rotation steps, each row followed by its count of steps:
The counts run from 0 to 990.
[ 56 150  84 151 150 102 169 138 142 122 129 105 116 113 194  95 160 112
 116  91 118  89 112 117 168 153  98 132 121 174 124 138 168 116 125  64
 129 108 169  99 149 126  84 116 129  90  96 143 124 103  77 109 108 117
 102 117 164 142 149 150 140 129 141 122 149 137 142 154 101 137 108 142
 114 138  85 132 144 117 122 121 101 104 101 142]
833
[ 51 148  83 156 125 102 162 125 126 121 117  92 145 125 168  83 180 121
 108 117 116  94 116 100 157 154  90 153 118 164 125 116 153 108 142  69
 130  95 145  97 155 137  94 112 127  82  77 121 133 128  64  94 110 129
 110 114 160 151 143 146 171 115 139 126 135 122 150 148  85 138 100 136
 141 140 100 128 107 134 106 127 111 143 125 168]
68
[ 53 147  88 154 143  93 166 136 125 112 133  98 122 135 181  90 175 121
 103 106  98  86 105 105 147 161  98 150 109 178 134 126 161 120 121  59
 144 114 153  95 158 127 101 114 127  88  92 132 125 111  68  95  94 125
 121 126 164 143 153 154 145 119 127 142 131 128 133 150  95 131  99 150
 129 142  96 134 125 126 136 124 102 124 130 153]
940
[ 66 174  87 152 135 125 173 113 133 116  89  82 138 121 167 108 177 113
 101 111 100  94 111 101 171 150  99 135 124 161 129 147 162 129 125  78
 140 149 160  95 140 147 120 122 115  83  98 143 112  97  61  97 107 119
 108 121 161 151 155 149 129 126 123 126 141 140 150 155 109 134 101 165
 120 130  96 111 131 110 129 107 104 129 129 158]
153
[ 75 155  77 149 143 121 154 138 154 103  76  85 146 117 158 100 165 121
  98 121 113 101 124 105 176 158  86 142 128 146 107 137 172 118 127  94
 116 131 168  87 125 155 112 126 114  70  94 123 104 109  83 106 132 113
  90 117 152 152 147 139 152 122 146 100 144 123 165 130 102 156  90 125
 136 139  79 121 124 123  82 109 113 129 121 158]
742
[ 65 175  71 161 137 101 159 144 149 128  98  99 148 127 175  82 151 111
  99 123  94  86 110 102 151 172  89 136 128 150 114 133 160 127 133  77
 122 127 152 101 144 136 101 119 128  70  96 134 115 120  72 117  98  97
 115 115 152 144 140 123 149 110 135 124 139 131 136 109 111 141  81 115
 152 147  88 133 112 123 101  94 114 119 135 156]
146
[ 66 155  89 166 163 110 165 157 134 110 142 104 141 142 163 118 149 108
  80 122 116  91 122 101 157 167  68 154 103 151 120 129 165 119 110  80
 122 139 153  80 153 159 137 122 125  92 114 138 102 112  57 122 135 117
 137 133 170 135 149 120 158 106 112 105 133 106 135 136 109 157 100 146
 114 145  98 123 149 132 115 125 109 112 127 179]
82
[ 72 161 103 149 127 108 168 126 133 104 105  97 130 131 150 102 168 113
 102 101 107 103 105 103 173 157  79 158 118 163 139 153 165 116 106  67
 139 139 155  94 136 139 105 112 117 101  90 140 129 101  69  97 122 120
 126 105 160 173 137 140 123 118 140 104 150 153 140 163 108 143  96 162
 119 155  90  91 127 114 115 126 102 133 124 179]
181
[ 68 153 105 156 153 118 181 124 127  91 104  90 145 121 165  91 172 127
  89 125  87 100 124 108 171 157 100 152 122 173 119 148 156 124 134  79
 147 133 159  84 135 153 109 116 123  85  85 120  95 100  76  95 119 117
 133 128 163 151 150 169 138 120 130 114 121 127 132 141  98 136  89 152
 125 144  90 121 112 126 111 101 118 143 145 166]
259
[ 66 167  81 151 146 119 164 129 141 123  96  82 150 124 181  94 181 123
  98 114  97  85 121 110 152 157 106 141 125 163 121 131 169 132 135  74
 145 133 154  84 145 142 112 122 126  68  99 122 110 107  72  97 108 116
 111 122 162 150 150 155 150 122 135 137 127 136 151 145 101 130 103 143
 133 135  89 134 124 128 110  99 108 131 130 160]
150
[ 80 137 100 156 156  88 166 136 126 121 126 103 135 136 168  93 142 113
  84 110 108  95  98 112 167 164  81 167 107 159 123 137 169 100 107  63
 138 146 156  94 134 138 107  94 119 117  99 159 120  97  72 113 116 113
 131  98 159 162 129 137 123 118 127 106 119 128 113 156 114 152  97 148
 108 167  94 106 143 121 119 129 105 111 130 188]
185
[ 67 159  79 145 120 102 145 122 128 107  89  89 127 138 162  79 178 125
 105 116  99  88  96  96 161 161  94 149 111 172 130 139 165 118 127  76
 130 131 154  95 131 131  97 119 113  87  82 127 125  99  85  96  83 118
  92 106 146 148 138 147 131 123 144 128 141 133 137 140 101 143  72 138
 143 141  96 120 105 122 127 106 102 130 138 150]
665
[ 67 182 100 164 135 106 152 140 145  98  95 106 139 138 150  91 143 109
  86 128  95 107 122  94 160 175  70 154 123 155 122 160 165 135 127  89
 132 135 153  87 123 148 105 117 120  83  97 128 108 105  81 130 127  95
 139 105 150 156 131 118 136 114 144  90 150 134 122 117 115 162  78 129
 140 154  95 108 113 131 102  97 114 121 145 165]
8
[ 73 155  99 175 151 107 158 145 136 117  97  95 144 138 174 100 145 111
  92 124 100 116 124 111 161 159  61 158 123 155 101 132 178 122 153  88
 142 118 141  80 120 153 107 119 118  97 100 128 105  96  70 116 158 118
 128  96 160 155 134 136 175 128 136 104 127 110 139 142  83 157 109 125
 125 137  86 130 125 141  89 123 120 120 136 175]
712
[ 73 172 109 162 153 116 171 126 136 121  86  99 153 122 171 101 167 107
  89 113  84  92 114 118 148 164  80 149 126 161 111 138 162 125 149  70
 144 124 142  91 133 149  96 121 124 100  98 133 112  99  73  96 137 114
 131 107 158 156 140 147 157 116 153 115 123 146 134 146 103 127 102 143
 118 130  85 122 121 130  88 111 102 118 132 171]
14
[ 77 157 101 167 150 111 152 132 133 110  90 101 157 146 153 101 168 113
  81 129  96  92 112 109 147 159  65 166 108 154 105 124 157 112 149  81
 127 125 135  83 129 157 107 123 117 106  99 127 107 107  77 100 142 122
 123 103 155 149 138 135 178 113 148 110 120 114 134 129  96 144  86 131
 128 134  89 127 113 143  83 120 107 119 143 179]
362
[ 55 174  68 161 118  93 136 144 141 110 102  91 121 138 170  84 154 112
 107 132 119  98 121  91 166 157  80 151 123 159 119 147 174 128 133  93
 119 125 153  89 123 137 104 121 116  70  93 127 117  99  88 135 102 102
  94  95 152 139 120 125 147 132 133 112 160 114 137 131 103 168  82 121
 148 142 109 126 113 132 123 103 112 118 133 147]
142
[ 77 142  83 145 151 110 166 135 131  92 102  92 116 132 159 116 166 112
 105 106 111  93 105 102 179 152  82 141 103 164 119 138 170 111 100  78
 122 143 174  86 132 145 118 129 101 104  97 152 108  85  75 103 115 126
  93 124 161 131 160 142 131 129 128 113 145 113 147 147 109 151  92 152
 110 134  89 113 150 109 127 138  98 104 118 145]
917
[ 73 158  84 156 136 107 149 137 146 135  90  92 145 126 175  91 174 116
 105 100 104  87 104 112 146 164  86 143 120 159 115 124 173 117 136  68
 129 115 152  93 141 131  90 120 124  88  94 128 129 109  79  86 114 118
  95 102 154 157 145 143 158 122 156 129 134 144 150 148  94 135 103 128
 135 135  76 131 127 131  92 119  99 119 116 159]
41
[ 71 154 103 151 147 105 184 123 124 112 117  98 143 130 170 107 178 106
  96 120  92  82 104 110 165 152  83 153 114 162 119 123 150 100 121  55
 133 128 143 100 154 146 116 122 121 111  96 149 121 102  61  95 119 131
 127 126 177 132 149 148 150 111 121 130 122 128 129 150 104 131  99 159
 109 135 101 120 125 120 116 129  98 122 130 174]
778
[ 71 150  81 154 160  98 157 137 141 133 118 107 135 124 183  85 154 117
  97  95 102  80  94 118 147 175  99 140  99 168 122 133 172 121 118  60
 135 135 168  94 146 129  91 102 131 103 106 147 121 105  84 102  95  99
 106 108 153 150 140 145 125 116 145 121 129 140 125 143 120 134  95 135
 115 151  81 127 147 122 116 108  95  96 111 159]
562
[ 67 164  91 168 144 119 177 144 143 114 103  95 157 125 162  99 151 112
  88 135 105 101 128 103 168 163  76 153 130 143 107 131 160 118 134  84
 122 122 150  91 142 161 122 122 127  72  99 130 101 121  60 116 145 114
 132 122 168 149 145 128 170 106 128 101 130 116 148 123 102 153  97 132
 136 143  91 125 116 129  82 111 119 136 132 181]
605
[ 66 158 100 163 147 131 164 113 126 103  94  90 156 122 147  96 172 128
  80 125 111 106 131  94 168 153  96 157 114 158 120 141 155 122 143  92
 137 140 159  82 136 166 115 104 121  82  86 117 100 113  69 100 122 122
 123 113 150 159 140 161 152 117 138  95 127 120 149 143 103 145  89 153
 126 144 100 108 107 133 108 103 116 146 137 175]
609
[ 71 160  79 144 123  95 152 123 134 111  89  91 128 133 168  84 182 116
 104 124  98  84  94 103 166 157  95 148 115 173 128 139 161 116 123  71
 127 132 155 102 129 130  92 116 113  91  83 138 131  98  84 100  82 114
  92 102 149 142 137 145 131 124 141 130 139 136 133 141 106 139  75 142
 140 141 101 118 110 122 119 105 101 127 137 150]
666
[ 66 161  83 160 151 111 177 113 119 123 103  91 134 127 167 100 151 110
  96 110 102  99  96  91 169 151  94 139 110 161 130 137 163 122 120  77
 141 157 164 103 147 146 120 102 110 102  90 160 114  98  53 110  93 111
 118 107 149 151 144 143 113 123 107 116 127 120 132 147 115 139  92 164
 117 146 103 106 135 109 148 119 105 123 135 163]
156
[ 73 165 109 147 124 108 167 125 131  88  94  93 131 134 154  93 183 115
  99 124  90 101 114 105 174 159  78 159 126 170 128 158 160 125 126  73
 138 129 148  89 121 139  99 131 116  92  83 125 116  96  84 100 123 122
 129 111 162 161 137 148 136 122 148 111 147 146 132 148  96 145  88 149
 133 146  98 103 105 126 103 109 104 139 145 165]
529
[ 62 170  68 158 141  99 132 145 139 127 119  91 122 139 174 101 150 110
  96 114 127  87 115  93 160 157  84 149 100 159 125 137 183 126 116  86
 125 153 155  78 133 137 123 112 117  85 112 146 120  93  78 140  91 102
  97  97 146 136 122 126 131 134 123 112 148 119 128 142 118 167  96 147
 117 146 113 122 152 128 141 109 101  97 123 165]
840
[ 65 163  89 154 145  97 169 143 134 124 140 106 139 129 172 111 161  98
  90 123 120  74 119 111 171 157  76 158 110 157 123 130 154 102 105  61
 120 142 147  90 149 149 124 111 123  99 111 158 121 103  66 129 120 116
 125 122 175 129 128 128 150 110 118 114 134 126 121 143 124 155  98 155
 108 147 112 111 140 129 118 119  98 104 124 188]
79
[ 59 161  87 146 130  96 172 143 132  95 129  95 108 133 177 107 169 110
 110 116 110  90 115 102 182 154  84 150 122 172 136 151 168 123  94  68
 132 137 160  94 137 130 120 127 118  83  96 147 119  91  71 120 109 122
 120 129 172 140 150 145 126 126 118 123 154 132 134 157 105 153  97 161
 118 140 107 115 138 115 141 125 105 122 128 158]
944
[ 62 152  71 176 150 111 170 136 139 125  95  93 144 115 179  92 139 115
 105 120 110 115 117  98 163 157  90 133 129 145 105 125 165 122 151  94
 125 109 169  99 143 151 102 115 119  75  90 130 102 118  58 116 127 109
 107 114 155 149 150 133 166 123 126 107 135  96 162 121  89 148  99 115
 141 135  83 133 121 120  99 118 129 125 121 147]
578
[ 79 160  87 158 134  99 137 146 141  92  83  98 123 146 151 100 155 108
  99 134 102 103 111  99 172 162  58 160 111 157 108 148 177 120 132  91
 117 135 152  82 107 145 103 132 104 100  96 133 104  86  96 123 128 113
 101  93 150 141 129 123 148 126 147  98 148 117 132 129 102 171  75 123
 135 140  98 114 121 129  98 120 106 111 142 156]
115
[ 74 151 104 158 137  93 157 127 124 108 109 108 132 137 156  80 167 118
  90 109  88  90  93 105 145 171  77 154 100 176 126 142 157 114 133  61
 139 117 150  97 138 129  82 106 125 115  84 134 126 102  85  92 105 112
 128  94 152 155 134 142 135 113 157 112 129 143 116 143 103 132  78 139
 130 153  94 118 115 131 113 116  97 119 136 164]
802
[ 78 154  81 171 152 103 154 143 149 124  90 103 148 125 158  98 130 107
  89 126 112 100 112 105 164 165  66 150 112 138  97 132 169 106 140  88
 107 135 164  93 128 157 102 114 114 101 102 146 101 107  83 129 135  99
 104  97 150 146 129 117 159 114 140  91 137 110 139 115 113 165  85 113
 130 150  83 119 129 128  81 111 112 101 127 169]
467
[ 71 148  94 153 157 127 173 120 138 103  86  93 138 111 173 100 175 118
  98 111  99  95 118 119 167 151  99 132 118 174 108 144 163 120 147  79
 131 120 171  89 135 155  91 125 118  97  85 128  94  91  91  98 120 123
  99 116 160 138 152 168 147 127 152 111 133 128 151 138 105 132  93 142
 109 120  81 129 123 121 100 107 105 115 119 144]
124
[ 72 151  86 154 154  97 161 131 142 130 114 108 133 119 173  85 149 111
  96  94 100  81  93 113 151 174  98 139 105 170 123 137 167 116 122  60
 132 135 173 100 146 127  87 106 128 102  99 149 125 103  85 104  95  98
 110 106 150 153 139 140 118 117 149 115 133 146 124 136 123 135  87 134
 118 156  80 119 138 119 114 104  98 100 111 156]
561
